In the data rows, the value 128 means zero.
Each pair is two rows. How far apart are they, by a hidden measure? 0 means very close, and 20 very far. Two or three weighted sums of its numbers give each row a place; it is the straight-line distance between the places.
[200 181 193  92  53  30 141 179 215 152 203  78 124 173   0 159]
[168 143 168 106 137  85 101 166 164 111 116  86 123 180 111 151] 14
[112 137  97 143 140 161  99  83 126  79 179 133 165 129  68 137]
[149 138 160 143  89  95 144 146 126 118 127 159 113 144 145 152] 10
[ 77 112  99 116 100 143 154 109 140 142 135 122 130  72 178 130]
[104 137 124 120 108  99 157 146 121 126 117 147 115  98 155 108] 6
[ 50 117 113 134 198 164 117  53  42  74 101 162 125 122 186  97]
[126 121 145  91  63 114 164 172 165 176  99  98 146  92 130 107] 12
[124 135 122 160 112 159 116 100 145 118 166  90 137 104  96 134]
[ 47 111  71 111 142 192 143  75 104 142 118 138 140  67 177 110] 6
[174 159 145 149  95 134 119 127 186 128 192  98 144 158  40 206]
[172 167 178 143  90  84 134 157 189 155 127  66 129 175  77 142] 11
[ 67 148  72 144 141 174 131  85  72 106 160 144 173 117 120 106]
[126 129 120 155 170 139 108 115 115 107 143 139 148 141 106 143] 3
[167 149 161 138 125  86 121 130 151 134 118  85 119 170 105 123]
[133  95 143 111 130 119 146 137 158 158  82 135 100 121 142  72] 7
[117  94 135 125 135 151 150 142 133 145  86 163  82 138 129  98]
[105 121  78 120 152 175 141  86 127 139 113 119 172 111 154 145] 6
[125 113 124 160 178 174 130  88  69 113 126 137 134  97 130 111]
[137 155 168 140 157  91 121 159 157 154 147 133 119 163  97 121] 14
[117 155  85 114 151 159 145  76 108 117 196 148 160 118  87 129]
[130 137 150 142 156  98 117 157 105 128 103 135 111 147 124  68] 9
[ 85 118  92 112 171 137 144  86  38  91 128 115 129  79 195 109]
[151 164 144 134 118 112 158 139 173 142 118 103 130 136 127  96] 4
[132 131 150 101  61  75 141 163 140 131 132 134 112 120 134 159]
[ 93 156 162 117  80 113 172 153 126 156 131 114 148  79 138 117] 10
[101 171 164 126 160  90 149 170 118 177 134 118 145 130 136  93]
[126 133 154 110  78  94 129 145 110 105 115 143 112 120 144 145] 13
[147 117 182 152 131 114 150 153 132 139  86 137 120 144 135  96]
[135 105  98 140 131 162 101 111 144 102 169 139 133 130  91 126] 11
[183  79 103 120 137 158  74  98 156  92 164 141  87 166  82 198]
[158  91 180 130  72 113 103 148 172 167 128 117 110 139  97 148] 8
[125 131 105 158 152 152 112  92 111  92 162 106 131 130 129 132]
[ 98 149 134 127  58 106 149 160 144 154 126 124 145 110 184 121] 9
[143 114 120 145 155 146  84  99 123  93 150 123 138 151 103 136]
[ 93  92 135 126 171 137 136 134 106 120  80 199  98 118 165  43] 11
[ 98 127  78  94 133 147 154 101 103 159 133 113 144  95 170 143]
[ 76 145 117 155  80 159 156 120 125 148 163  89 170  62 111 122] 10
[135 114  74 109 166 129 123 114 133 141 126 105 139 138 147 164]
[ 76 126  94 157 157 181 134 108  82 122 132 152 164  95 137  92] 14
[155 130 154 138 157  86 113 130 122 135  99 150  92 172  96  68]
[134 168 199 135 103  98 135 174 180 158 120  89 139 119 110 109] 13
[192 133 161 165 192  93 105 154 108 146 137 171  83 199 111  91]
[180 152 205 145 153  57  90 170 181 115 133 127 127 196  67 143] 9
[151  90 144 105 107  89 153 168 125 159 105 150 103 115 152  96]
[105 151 104 110  85 167 125 121 165 150 124  78 139  95 143 193] 9
[154  98 152 123  78 100 139 169 118 142 113 133 135 119 142 114]
[148 107 109 160 170 174  92 109 133  96 163 162 117 150  81 135] 8
[111 135 135 103 103 100 121 137 112 104 100 132 103 110 189 140]
[140 157 168 117 117  75 140 189 184 162 139  87 133 128 103 120] 13
[ 93 136 110 136 170 180 122  83  73 113 165 149 173 124 107 125]
[111 105 159 116 125 103 144 142 128 155  96 152 127 118 139  83] 10
[133 139  66 135 124 169 128  96 133 129 186 118 183 116  52 150]
[118 177 152 152 159 103 149 164 123 167  80 102 150 110 148  75] 5
[ 93 153  85 147 145 170 138  91 109 118 163 123 157  89 123 104]
[101 137 132 110  83 102 155 151  90 130 110 135 132  65 189 112] 5
[ 86 139 111 155 102 182 140  92 139 120 163 150 132 117  88 105]
[133 107 144 107 138 109 124 149 126 145  85 146 107 152 145  88] 9
[147 121 113 141 151 161 113  85 112 107 170 141 130 142  77 150]
[115 128 109 174 126 170  94  98 135 108 185 105 156 111 104 152] 10
[ 96  96 127 121 112 118 134 155  82 132  85 138 138  99 198 102]
[179 116 155 115 111  87 108 148 129 110 115 146  93 164 142 175] 3
[197 164 141 132 106  76 129 169 202 131 116  79 113 160  95 155]
[144 128 168 141 163 104 135 128  93 151  87 116 121 128 161  52] 17
[147 130 109 151 115 163 117  98 143  99 193 137 131 160  36 165]
[ 98 163 125 140 136 125 151 156 134 143  90 105 157  98 157  70] 1
[120 114  83 122 121 142 148 105 130 134 126 132 139 104 127 155]
[190 139 161  94 149  69 103 138 126 119 111  93  85 199 107 119] 6
[125 132 116 121 140 145 114  97 114 138 126 127 136 121 166 175]
[150 108 109 155 151 138 106 102 109  95 200 177 128 151  76 165] 13
[118 130 102 146 158 167 109  76  81  97 165 146 146 151  91 144]
[133 120 134  97 109 140 127 101 139 138 165 138  98 137  85 182] 3
[102 163 155 137 163  98 159 154 116 153 100 138 139 100 151  64]
[ 98  97 131 121 133 134 148 141  76  77  77 176 111 110 175  93] 12
[145 187 150 130 153  80 153 167 130 155 119 122 138 132 125 136]
[129 133 126 122 123 110 119 132  80 111 120 178  82 148 169 125] 15
[127 159 150 110 183 121  99 144 136  87  51  93 138 151 163 129]
[148 132 152 126  92 114 128 157 116 112 145 154 102 145 153 134] 13
[117 164 150 126 138  83 151 164 144 150  95  80 149 112 146  88]
[125 106 100 119 136 163 116  96 129 117 144 165 105 145 130 164] 9
[130  82 131 120 116 112 117 147 108 110  99 191 105 120 163  79]
[111 171 166 139 126  83 138 167 132 162 121  99 140 122 122 113] 10
[135 149  97 104 113 163  95  92 139 107 125 121 132 104 131 130]
[126 156 138 144 118  85 143 164 157 174  99  85 134 118 138  81] 3
[132 123  87 105 125 161 145 128 165 148 115 103 141 108 123 180]
[ 90 162 115 158  34 155 150 117 181 187 180  64 219  56  71 156] 11
[130 116  72  78 165 170 140 101 132 128  86 128 107 122 170 124]
[151 102 152 126 122 100 120 153 119 110 121 177 101 139 137 116] 13
[174 152 164 139 132  90 128 157 170 124 107 110 106 176  95 156]
[ 74 171 114 114  96 161 155  94 125 127 125 103 136  90 139 135] 6
[123 153 104 105  85 136 164  94 157 147 168  88 122 114 122 170]
[ 96 154 111  97 112 139 150 102 139 125 155  81 105 112 142 178] 1
[109 110  92 126 129 161 132  92 117 132 152 124 139  91 150 156]
[106  91 134 141 175 127 114 136  62  86 121 206 107 128 165  59] 8
[131 138  87 105 164 160 124  90 125 113 134 107 128 135 125 176]
[101 122  77 157 173 186 134  69  66  94 160 166 158 125 119 100] 9
[135 172 170 135 103  84 136 174 188 196 122  79 155 130 128 112]
[117 116  79 159 148 149 125  84  96 102 187 154 162 113 113 100] 5
[185 137 185 133 119  63 123 161 163 154 124  79 111 164 107 118]
[175  75 172 108 198 107  92 145 103 105  83 157  90 173 128 101] 7
[ 89 117 170 111 111 125 143 153  85 131 105 155 130 129 173 131]
[121  72 160 122 162 122 144 141  72 140  77 169 110 140 164  49] 13
[106 124 106 147 122 182 129  99 112 105 167 110 168  75 108 129]
[121 109 159 168 141 180 109 107 114 125 131 144 165  92 101 105] 9
[165 181 163 138  88  72 157 185 184 178 145  81 152 137 101 121]
[ 85 115  70 133 147 167 139  85  56  84 153 149 159 105 109  89] 14
[130 113 159 118  81 139 120 154 122 105 122 135 113 120 146 145]
[ 73 155 131 174 158 170 113  90  39 126 150 110 191 133 135 167] 8
[172 153 150 105 118  94 127 165 164 124 117 112 122 171  95 145]
[101 164 152 139 142  92 154 176 137 151 116 108 138 113 136  66] 10
[133 116 113 115 186 159 104  70 107  77 131 145  89 153 136 180]
[197 162 177 131 102  88 126 178 220 172 139  83  99 152  69 144] 9
[124 123 148 152 131 123 145 155 105 171  88 151 119 125 136  84]
[ 97 110  84 110 130 146 133  90 106 126 136 150 104 108 137 144] 3
[ 45 126  94  74 119 173 211  91 105 133 115 116 120  54 141 113]
[161 123  92 117 104 140 109 100 151 121 183 113 163 107  80 135] 19
[128  96 153 109  81 120 114 165 126 123 126 142 102 124 140 152]
[172 138 189 146 167  60 128 169 154 142 125 132 111 154 139 115] 13
[133 114 121 117  95 105 142 144 117 131 122 149 107 117 170 114]
[ 82 156  87 140 119 163 172  95 100 141 160 121 173  50 148  82] 15
[143 103 116 160 146 181  97  79 108  69 167 147 131 108  91 133]
[104 160 102 155 171 156 120  90  35  98 157 165 154 125 117 146] 7
[156  98 166 134 115 114 109 150 104 131 123 156 106 147 143 141]
[ 37 167 116 155 167 167 134 110  31 135 131 130 185  97 147 107] 14
[137 134 124 139  92 146 130 130 179 138 163  97 160  92  66 144]
[ 76 164 102  91 114 143 141  90 129 131 140  87 120  90 136 146] 9
[ 83 130 116  91 168 148 131  84 100 102 128 120 100 117 125 156]
[129 114 179 134 146 112 109 140 134 109  84 151  84 158 119 125] 3
[115 117  94  82 167 152 150 108 121 135 118 123 112 130 141 160]
[133 116 116 135  99 109 118 130 119 114 129 174  89 143 147 125] 7
[107 135 107 173 177 169 108  93  89 118 160 131 134 125 111 119]
[197  69 164 113 127 105 118 165 182 120 114 166  67 179  72 122] 8
[ 99  99 144 126 164 107 152 145 111 126  84 172 117 122 162  77]
[148  96 145 116 131 128 125 144 117 134  97 168 106 132 165  90] 11
[120 117 157 105  96 101 145 171 158 149  83 114 114 110 151 106]
[102 135  95 102  79 143 159 117 145 146 141 103 126  83 128 167] 3
[127 170 175 145 112  96 143 189 172 174 130  78 145 116 114 127]
[111 113 101 109 126 164 139 102 132 135 121  93 132  82 163 135] 16
[153 126 114 127 118 142 120 103 157 131 156 127 127 126 117 182]
[128 113 148 148 112 114 134 139  70  87 109 170  93 135 184 158] 3
[119 122 106 124 147 131 115  72 122  76 133 134  97 161 108 178]
[123  95 124 108 103 118 108 146 113 138 120 160 133 140 172  97] 15
[117 105 100 161 168 143 100 110  97 112 136 144 165 109 129 115]
[ 92 146  86 167 124 183 141  91  99 110 173 142 159 109  70 120] 4
[107 146 161 157 149  95 135 152 115 152  91 123 162 103 167  58]
[126 130 112 114 131 149 162  91 151 115 142 123 112  95 129 143] 5
[175 152 186 139 132  86 109 144 131 144 124 112 114 182  97 102]
[123  96  99 194 208 169 103  81  67 100 125 160 130 113 135  89] 5
[124 136 126 102 162 146  92  74 118 105 146 161  76 191 102 182]
[134 144 157 124 138  98 147 174 161 147 101  89 150 114 103 113] 11
[154 129 123 145 124 154 103  97 159 118 184 111 123 151  70 192]
[161 144  88 138  80 142 116 105 197 107 180  97 148 120  58 160] 1
[217 144 170 115 120  91 108 170 213 125 115  96  97 196  98 166]
[ 72 123  77 131 140 165 148  90 110 134 109 125 149  72 169 108] 14
[118 128  94 101 125 149  89 101 158 115 114 112 146 112 177 176]
[165 176 179 119 114  96 123 157 169 135  95  83 135 156 164 127] 3
[148 169 145 138  80  83 178 185 169 171 133  76 158 117 127 127]
[145 165 154 152 135  95 146 152 154 133  75 117 134 132 137 116] 13
[182 156 160 112  92  73 137 175 195 131 121  89 119 151  92 145]
[ 94 129  94 103  78 143 142 110 168 156 147 113 114  93 130 171] 6
[141 146 126 123 149 104 135 148 125 129  89 128 123 151 131 119]
[ 98 113 123 127  95 123 168 149 102 109 130 158 122 127 174 146] 9
[137 138 112 139 102 139 121 106 131 117 202 112 149 133  57 158]
[154 124 102 129 140 167  95  87 150  96 181  98 143 150  80 177] 7
[ 46 122  89 112 145 170 156  93 102 157 116 121 169  69 201 108]
[ 95 109 104 126 173 138 114  98 101 135 122 124 120  89 138 130] 7
[119 102 110 137 122 167 104  91 161  96 181 130 106 130  70 127]
[136 124  98 123  93 159 152 116 157 157 161 122 123 107 128 162] 11
[104 144 136 103  57 100 156 146 142 128 123 134 131  90 145 125]
[154 138 131 162 100 136 130 109 158 122 177  87 159  98  85 166] 4
[154  68 134 116 177 110 115 138  82 105  83 175 107 164 172  87]
[163 129 161 107  79  73 127 148 135 120 144 148  95 151 125 178] 9
[ 98 126 121 154 130 159 123 120 122 126 126 125 187 102 114 124]
[142 120 189 124  40  96 140 174 180 144 143 130 114 134  99 169] 7
[ 88 135  89  95 138 149 144  93 102 109 149 122 127  97 143 150]
[ 87  97 134 109  75 124 132 165 132 119 126 142 136 101 142 116] 6
[120 123 115 101  90 128 129 112 134 141 123  64 107 120 135 173]
[183  99 137 131 116  99 116 144  93 102 101 195  63 164 116 172] 9
[166 129 148 140 173  84  99 143 120 147 114 127 114 183  98 130]
[187 133 180 141 124  68 108 193 200 165 113  78 124 188  73 180] 8
[128 122 121 106 114 100 150 164 132 139 106 143 113 132 171 136]
[123 122 140 108  98  84 129 140 115 101 134 137  99 140 146 161] 5
[169 151 164 135 149  86  96 158 166 131 119 116 114 184 118 135]
[132 111  92 134 149 151 111  81 124 129 140 144 129 131 149 149] 7
[ 61 109 111 103 172 139 123  79  92 109 150 124 127 106 188 124]
[133  72 131 106 169 124 123 145  84 143  70 139 111 123 180  56] 10
[ 82 134 113 119 202 149 122  67  52  95 115 147 114 165 129 180]
[143  95  72 126 122 154 122 107 155 115 140 151  81 116 108 173] 13
[ 81 151  71 110 118 152 167  95 112 120 144 119 143  83 124 151]
[135  82 113 110 137 173 125  83 118 151 141 159 113 116 126 160] 8
[177 150 201 171 156  72 122 148 138 147 134 115 130 159  94 109]
[110 125 100 155 160 172 121 101 100 109 136 165 156 118  95 103] 2
[ 95  92 136 154 117 134 134 154 110 134 105 184 132 121 146 117]
[124 139 132 125 104 158 110 121 157 130 197  74 157 137  84 163] 8
[172 146 169 140 138  83 119 175 162 149 147 107 109 173 113 125]
[185 146 162 135 183  83 103 157 146 112 112 134 110 220 105 146] 4
[180 145 172 142 154  98 111 168 142 128 132 132 120 179  95 124]
[ 94 145 138 115 140 102 123 118  82 149 122 152 137 111 148 121] 10
[ 85 139  87 171 124 178 150  85  95 122 138 125 161  67 138 107]
[117  92  89 126 185 164 123  85  74 126 128 169 112 121 165 134] 6
[127 127  87  98 118 158 140 106 180 126 106  96 118 130 143 163]
[165 101 106 145 166 167  97  92 123  90 164 127 103 168  66 163] 10
[174 181 179 136  57  85 148 165 178 187 140  72 150 116 105 128]
[168 142 155 131 175  77 108 154 129 137  95 116 122 190 135 131] 4
[132 163 136 107 155  94 138 149 152 149 105 114 127 137 123 110]
[149 155 125 134 169 108 127 157 136 136  99 117 128 146 139 107] 7
[113 108 146 118 113 121 132 151 121 121 115 166 119 122 133 112]
[164 113 109 135 145 144 116 106 127  95 172 140 141 144  83 158] 4
[110 122  90 161 139 160 150  91  78  89 155 155 159  95 125 120]
[106 147  90 138 119 154 131  90  97 116 174 150 154 118  91 117] 1
[ 93 140 118 121 119 155 151  86 124 133 142 105 128 109 144 153]
[132 157  96 145 138 155 104  89 102  92 184 124 162 142  76 161] 11
[159 148 149 106  97 134 133 153 146 157  86 143 130 110 146  98]
[ 97 141  77  96 124 143 161  96 119 139 149 109 119  87 131 157] 3
[127  89 136 118 140 123  99 144  87  97 109 175  95 144 168 115]
[130 124  87 108 137 161 121 100 114 114 140 146 121 123 140 179] 1
[ 77 128  64  91  65 150 160 123 156 125 123  78 132  87 113 143]
[ 77 118 144 116  93 127 139 158  92 132 121 140 137  90 178  95] 11
[117 131 171 132 144  69 122 136 128 128 104 141  93 156 118  84]
[ 63 142  96 101 108 153 154  99 136 129 127  94 117  94 153 142] 11
[149 154 138  80 159 105  96 145 192  82  76  86 123 176 133 134]
[168 119  99 124 104 152 117 129 199 151 142  79 138 150  98 224] 11
[118 100 142 131 144 128 145 142  98 139  75 148 103 118 186  91]
[106 143  90 110 103 143 154  92 151 138 135  90 124 109 126 168] 1
[116 106  87 105 152 160 127  84 114 109 129 150 108 130 143 153]
[115 128  94 159 167 168 118  76  79 106 162 147 161 126 101 127] 11
